Here are some numbered points:
[-0.7 -0.7  1.1 -1.  -0.1  0.3  0.2 -0.2 -0.4 -0.4  1.3  0.6  0.6  0.3  0.2 -0.3 -0.3  0.8 -1.1] 0
[ 1.2  1.2  1.7 -0.3  0.1 -1.2  0.1  0.2 -0.6  0.1  0.6  0.8  0.9 -0.1  0.5 -0.1 -0.2  0.6  0. ] 1
[-1.  -1.  -1.2 -1.6 -0.7 -0.5 -0.2 -0.8  0.7  1.2  0.5  1.3  1.2  0.  -0.7 -0.6 -0.5 -0.4  0. ] 2
[ 1.6  1.6  1.8 -0.5 -0.4 -1.1 -1.1 -0.2  0.   0.9  1.4  1.3  1.3 -0.4  0.8  0.2  0.2  0.9 -0.2] 3
[-1.2 -1.3  1.5  0.3 -1.1 -0.5  0.7 -1.7  0.3  1.   0.9  0.  -0.1 -2.5 -1.8  1.1  1.  -0.8  1.1] 4
[ 0.1  0.  -1.8  0.1 -0.3 -0.1 -1.2  0.6  0.4  0.3 -0.5  0.  -0.1  0.8 -0.5 -0.7 -0.7 -0.5 -0.1] 5
[-0.2 -0.2 -1.2  0.9 -0.9  0.2 -1.5  0.2  0.5 -0.7 -1.4 -0.7 -0.7  1.6 -0.3 -0.8 -0.7 -1.1 -0.7] 6
[-0.9 -0.9  1.2  0.5 -1.1 -0.5  0.5  2.9  0.6  0.9 -1.3 -1.3 -1.3  0.2 -1.  -0.9 -0.9 -1.3  2.6] 7
[ 1.   1.   1.1 -0.8 -0.6 -0.4 -0.8 -0.7 -1.  -1.2  0.2  0.6  0.7  0.8  0.7 -0.6 -0.6  0.4 -2. ] 8
[ 1.   1.   0.2  0.1  1.   0.4  0.1 -0.9 -1.2 -1.3 -0.2  0.1  0.  -1.4  0.6  1.5  1.6  0.1 -0.6] 9
[-1.  -1.   1.1  0.6 -0.4 -1.3  1.2  0.6  0.8  1.   0.5  0.1  0.1  0.2 -0.3 -0.3 -0.4  0.   1.1] 10
[-0.5 -0.5 -1.2 -1.1 -1.1 -1.2 -0.5 -1.2  1.5  1.2  0.6  0.9  0.9 -0.1 -1.  -0.6 -0.5 -0.5  0.2] 11
[ 1.3  1.2  0.8  0.2  0.3 -1.3 -0.3  1.  -0.2  1.5  1.   1.6  1.6 -0.5  0.6 -0.1 -0.1  0.6  1.2] 12
[-0.8 -0.7 -0.7  0.5 -0.8 -0.3  0.7  0.2 -0.1 -1.  -1.7 -1.2 -1.2  1.1 -1.1 -1.6 -1.6 -1.3 -1. ] 13
[ 1.6  1.6  1.6 -0.2  0.3 -0.8 -0.4  1.  -0.2  0.7  0.1  1.2  1.2 -0.1  0.7 -0.2 -0.2  0.7  0.7] 14
[-0.7 -0.7 -0.2  1.1  0.   1.3  0.5  0.2 -0.3 -0.8 -0.6 -1.7 -1.7  0.1 -0.6  0.5  0.5 -0.4  0.7] 15
[-0.7 -0.6  0.2 -2.3  2.5  1.1  2.9  1.2 -0.7  1.   1.5  1.1  1.   0.4  2.2  1.   1.   2.5  0.6] 16
[ 0.9  0.9  0.2 -1.1  2.   1.   0.3  0.1 -1.2 -0.1  0.9  0.8  0.8 -0.5  1.7  1.4  1.3  1.7  0. ] 17
[-0.2 -0.2 -0.9 -1.9 -1.  -1.3  0.1 -2.4  0.9  0.3  1.2  1.5  1.5 -0.1 -0.2 -0.9 -0.9  0.3 -1.3] 18
[ 0.9  1.  -0.8 -1.5 -0.6  0.5 -1.2 -1.7  0.6 -0.5 -0.8 -0.1 -0.1 -1.2 -0.8  1.9  1.8 -1.3  0.4] 19
[ 0.4  0.3 -0.6 -1.7 -1.6 -0.5 -1.6 -0.2  1.1  0.4  0.4  1.2  1.2  1.  -0.1 -0.6 -0.6  0.  -0.1] 20
[ 0.  -0.1 -0.9 -1.3 -1.1  0.  -1.3 -0.6  1.4  0.1 -0.2  0.3  0.3  0.3 -0.5 -0.3 -0.3 -0.8 -0.4] 21
[-0.3 -0.3  1.3  1.  -0.6 -0.8  1.1  1.5  1.3  0.4 -1.1 -0.8 -0.8  0.8 -0.8 -0.9 -0.9 -1.2  0.9] 22
[-1.1 -1.1 -1.5 -0.7 -1.  -1.4  0.1 -0.2  1.3  0.8  0.4  0.7  0.7  1.1  0.3 -0.2 -0.1 -0.3  0.1] 23
[-1.2 -1.2 -1.4  2.1  0.4  1.8  0.8  0.2  1.1 -0.2 -0.6 -2.2 -2.3  1.  -0.3 -0.2 -0.2 -0.3  0.2] 24
[ 1.4  1.5  0.4 -0.4  1.   0.3  0.  -1.1 -1.4 -0.9  0.5  0.7  0.7 -1.1  1.2  1.4  1.4  1.  -1.1] 25
[-0.3 -0.3 -2.2  0.8  0.   0.1 -1.1  0.   0.5 -0.2 -1.4 -0.4 -0.4  0.7 -0.9 -0.9 -0.9 -0.9 -0.2] 26
[-0.9 -0.9  0.9  0.7 -0.9 -0.3  0.5  2.6  0.7  0.9 -1.2 -1.3 -1.3  0.2 -1.  -0.8 -0.8 -1.2  2.4] 27
[-1.  -1.  -0.8  0.3 -0.1  0.8 -0.4  0.  -0.2 -0.1 -0.8 -0.4 -0.4  0.4 -1.  -0.8 -0.7 -0.7 -1. ] 28
[ 1.   1.   0.3 -0.5  1.1  0.5  0.1 -0.2 -1.5 -0.7  0.2  0.1  0.1 -0.8  1.3  1.4  1.5  1.  -0.5] 29
[-1.  -0.9  1.   1.2 -0.3 -0.8  1.1  0.2  0.9  1.4  0.5  0.5  0.5 -0.2 -1.3 -1.2 -1.2 -0.3  0.8] 30
[-0.7 -0.8 -0.9 -0.2 -0.5  0.2 -0.6  0.7  0.2 -0.8 -1.  -0.8 -0.8  1.2 -0.4 -0.2 -0.2 -1.  -0.8] 31
[ 1.5  1.5  0.6 -0.6  0.6  0.1 -0.4 -0.9 -1.7 -1.6 -0.1 -0.2 -0.2 -0.4  1.2  1.   1.   0.7 -1. ] 32
[ 0.7  0.7  0.7  0.8  0.2 -1.6  0.5  1.5  0.   0.9 -1.   0.1  0.  -0.3  0.2 -0.8 -0.8 -0.4  1.3] 33
[ 1.1  1.2 -0.1 -0.7  1.9  1.2 -0.1  0.1 -1.7 -0.4  0.5  0.4  0.4 -1.7  1.3  2.2  2.1  1.   0.2] 34
[-0.9 -1.  -0.6  1.7 -0.1  1.8  0.2 -0.3  0.9 -0.9 -1.  -2.  -2.   0.2 -0.9  0.3  0.3 -0.9  0.3] 35
[ 1.5  1.6  0.8  0.1  0.3 -1.5 -0.4  0.1  0.1  1.3  0.9  1.8  1.7  0.1  0.8 -0.1 -0.2  0.8  0.9] 36
[ 0.2  0.2  0.3  0.9 -1.2  0.9 -0.8  1.1 -0.4 -1.7 -2.6 -1.9 -1.9  1.4 -0.9 -1.7 -1.7 -1.6 -0.6] 37
[-0.3 -0.4 -0.3  0.6 -0.9  0.5 -1.  -0.7  0.5 -1.6 -0.8 -0.7 -0.7  1.3 -0.9 -1.1 -1.1 -1.  -2. ] 38
[ 0.4  0.4  0.2 -0.6  1.3  0.8  0.3 -0.1 -0.9  0.1  0.7  0.8  0.8 -0.5  0.8  1.2  1.2  0.9 -0.1] 39
[-1.4 -1.4 -1.4  0.3  0.3  0.2  0.5  1.7 -0.5 -0.7 -1.7 -1.  -0.9  1.4 -0.1 -1.  -1.1 -0.8  0.1] 40
[-0.2 -0.1  0.2 -1.6  2.1  0.8  1.9  0.5 -1.2  0.3  1.   0.7  0.7 -0.3  1.8  1.3  1.3  2.   0.2] 41
[ 0.6  0.5  0.1 -0.4  0.6 -0.3  0.4 -1.6 -1.3 -1.3  0.3  0.3  0.3 -0.9  0.5  1.2  1.2  0.4 -1.3] 42
[-1.5 -1.5 -1.6  2.4  0.6  1.8  0.9  0.3  1.  -0.2 -0.6 -2.3 -2.4  1.  -0.3 -0.1 -0.1 -0.3  0.3] 43
[-0.6 -0.7 -0.4  1.5 -0.1  1.5  0.  -0.3  0.7 -0.9 -0.9 -1.8 -1.8  0.2 -0.8  0.2  0.2 -0.8  0.1] 44
[ 0.5  0.5 -0.3 -0.6  1.9  0.8  0.4 -0.7 -1.3  0.   0.8  0.6  0.6 -1.3  1.   1.4  1.3  1.1  0.1] 45
[ 1.2  1.3  0.2  0.4  0.3 -1.9  0.1 -1.3 -0.3  1.3  1.2  1.6  1.6 -2.9  0.3  2.   2.   0.3  1.2] 46
[ 0.   0.  -1.7  0.2 -0.7  1.  -2.2 -0.2  1.1  0.2 -1.   0.   0.   0.5 -1.4 -1.2 -1.1 -1.4 -0.9] 47
[-1.  -0.9  1.   1.1 -0.4 -0.8  1.1  0.2  0.9  1.4  0.6  0.6  0.6 -0.3 -1.2 -1.2 -1.2 -0.2  0.7] 48
[ 1.2  1.1 -0.4 -0.5  1.8  0.6 -0.1  0.3 -1.4  0.1  0.8  0.4  0.4 -1.2  1.4  1.1  1.1  1.3  0.4] 49
[-2.4 -2.4  0.2 -0.5 -0.2 -0.7  1.9 -1.3 -1.3 -1.5 -0.3 -0.7 -0.7 -1.1 -0.3  1.9  1.9 -0.3 -0.6] 50
[ 0.2  0.3 -1.1  0.3 -0.5  0.7 -1.5  1.1 -0.6 -0.8 -1.5 -1.  -0.9  0.2 -0.8 -0.7 -0.8 -1.2  0.6] 51
New points follow, each followed by the numbers of its five nearest points above by angle, nearest first.
[ 0.3  0.3  0.5  0.9 -1.2  1.  -0.8  1.1 -0.5 -1.8 -2.6 -1.9 -2.   1.3 -1.  -1.8 -1.7 -1.6 -0.6] 37 13 51 6 38
[-0.1 -0.1  0.4  1.2 -0.9 -0.7 -0.5 -1.6  0.2  1.3  0.9 -0.1  0.  -2.7 -1.6  1.   1.  -0.4  1.7] 4 46 19 30 48
[-1.3 -1.4  1.6  0.5 -1.2 -0.6  0.7 -1.9  0.5  1.2  0.8 -0.1 -0.2 -2.9 -2.1  1.2  1.2 -1.   1.4] 4 50 46 48 30
[-0.5 -0.4 -1.2 -2.  -1.2 -1.4  0.1 -2.5  1.3  0.5  1.4  1.6  1.6  0.  -0.4 -1.2 -1.3  0.3 -1.4] 18 11 2 20 23
[ 1.1  1.2  1.8 -0.1 -0.1 -1.6  0.2  0.1 -0.5  0.1  0.6  0.9  1.  -0.1  0.3 -0.3 -0.4  0.4  0. ] 1 14 3 36 12
[ 0.7  0.7  0.4  0.6  0.5 -1.6  0.3  1.5 -0.2  1.5 -0.6  0.7  0.7 -0.4  0.3 -0.4 -0.4 -0.1  2. ] 33 12 14 36 10
[-0.1  0.  -1.5  0.7 -0.9 -1.  -0.4 -2.   1.8 -0.8  0.  -0.1 -0.2  1.2 -0.3 -1.1 -1.  -0.6 -2.4] 38 6 47 21 18
[ 1.2  1.2  0.3 -0.2 -0.8 -0.7 -1.3 -0.2 -0.6 -1.1 -0.4 -0.1 -0.1  0.7  0.4 -0.7 -0.7  0.  -1.2] 8 38 32 37 6
[-0.4 -0.4  0.6  1.2 -0.8  1.1  0.1  1.3 -0.3 -2.  -2.4 -2.4 -2.4  1.6 -0.9 -1.4 -1.3 -1.8 -0.4] 37 13 31 44 51
[-0.9 -0.9  0.2 -0.6 -0.1  0.3 -0.5  0.4 -1.  -0.4  0.7  0.3  0.3  0.3  0.1 -0.1 -0.2  0.3 -0.7] 0 8 28 50 16
[ 1.6  1.5  1.9 -0.4 -0.6 -1.3 -1.2 -0.1  0.1  1.1  1.6  1.4  1.4 -0.3  0.7  0.1  0.1  0.8 -0.1] 3 36 1 14 12
[-1.  -1.  -1.3 -0.1 -0.3  0.4 -0.4  0.7  0.5 -0.3 -0.7 -0.2 -0.2  1.4 -0.3 -0.2 -0.2 -0.9 -0.7] 31 28 40 6 26
[-1.2 -1.2 -1.4  0.2  0.1  0.2  0.3  1.5 -0.3 -0.5 -1.7 -0.8 -0.8  1.2 -0.2 -1.1 -1.1 -0.8  0.2] 40 13 31 28 26
[-1.3 -1.3  1.3  0.7 -0.7 -1.6  1.4  0.6  1.1  1.1  0.5  0.   0.1  0.4 -0.6 -0.5 -0.6 -0.2  1.2] 10 30 48 22 7
[-0.7 -0.7 -1.2 -0.3 -0.5 -0.1 -0.5  1.1  0.5 -0.5 -1.1 -0.7 -0.7  1.6  0.  -0.5 -0.5 -1.  -0.6] 31 6 40 13 26
[-1.5 -1.5 -1.2 -0.1 -0.1 -0.9  0.6 -0.8  0.5  0.2  1.   0.7  0.7  0.9  0.5  0.   0.   0.5 -1.3] 23 18 2 0 11
[ 1.4  1.3  1.6 -0.4 -0.6 -1.1 -1.1  0.1  0.1  0.9  1.3  1.2  1.2 -0.1  0.6  0.1  0.1  0.6 -0.2] 3 36 1 14 12
[ 0.8  0.8  0.2  0.4 -0.1 -1.4  0.   1.  -0.3  0.9 -0.5  0.3  0.4 -0.6  0.1 -0.3 -0.3 -0.4  1.1] 33 12 14 36 1
[-0.2 -0.3  0.4  1.3 -0.9 -0.5 -0.4 -1.6  0.1  0.9  0.7 -0.3 -0.2 -2.5 -1.6  0.8  0.9 -0.5  1.5] 4 46 19 30 48
[-1.2 -1.2 -0.3  0.1  0.5  0.   0.7  1.1 -1.  -0.8 -0.8 -0.8 -0.9  0.5  0.1 -0.5 -0.4 -0.1 -0.5] 40 13 31 28 43
[-0.7 -0.6  0.3 -0.6 -0.1  0.3 -0.5  0.2 -1.2 -0.6  0.6  0.3  0.3  0.   0.2  0.1  0.   0.3 -0.7] 0 8 50 42 39
[-0.3 -0.3 -2.5  0.7  0.   0.  -1.3  0.1  0.7 -0.1 -1.5 -0.2 -0.3  0.8 -0.9 -1.1 -1.  -1.  -0.3] 26 5 47 6 28
[-0.1 -0.2 -0.9 -1.6 -1.2 -0.1 -1.1 -0.4  1.5  0.2 -0.1  0.4  0.5  0.6 -0.4 -0.5 -0.4 -0.8 -0.3] 21 20 11 2 47
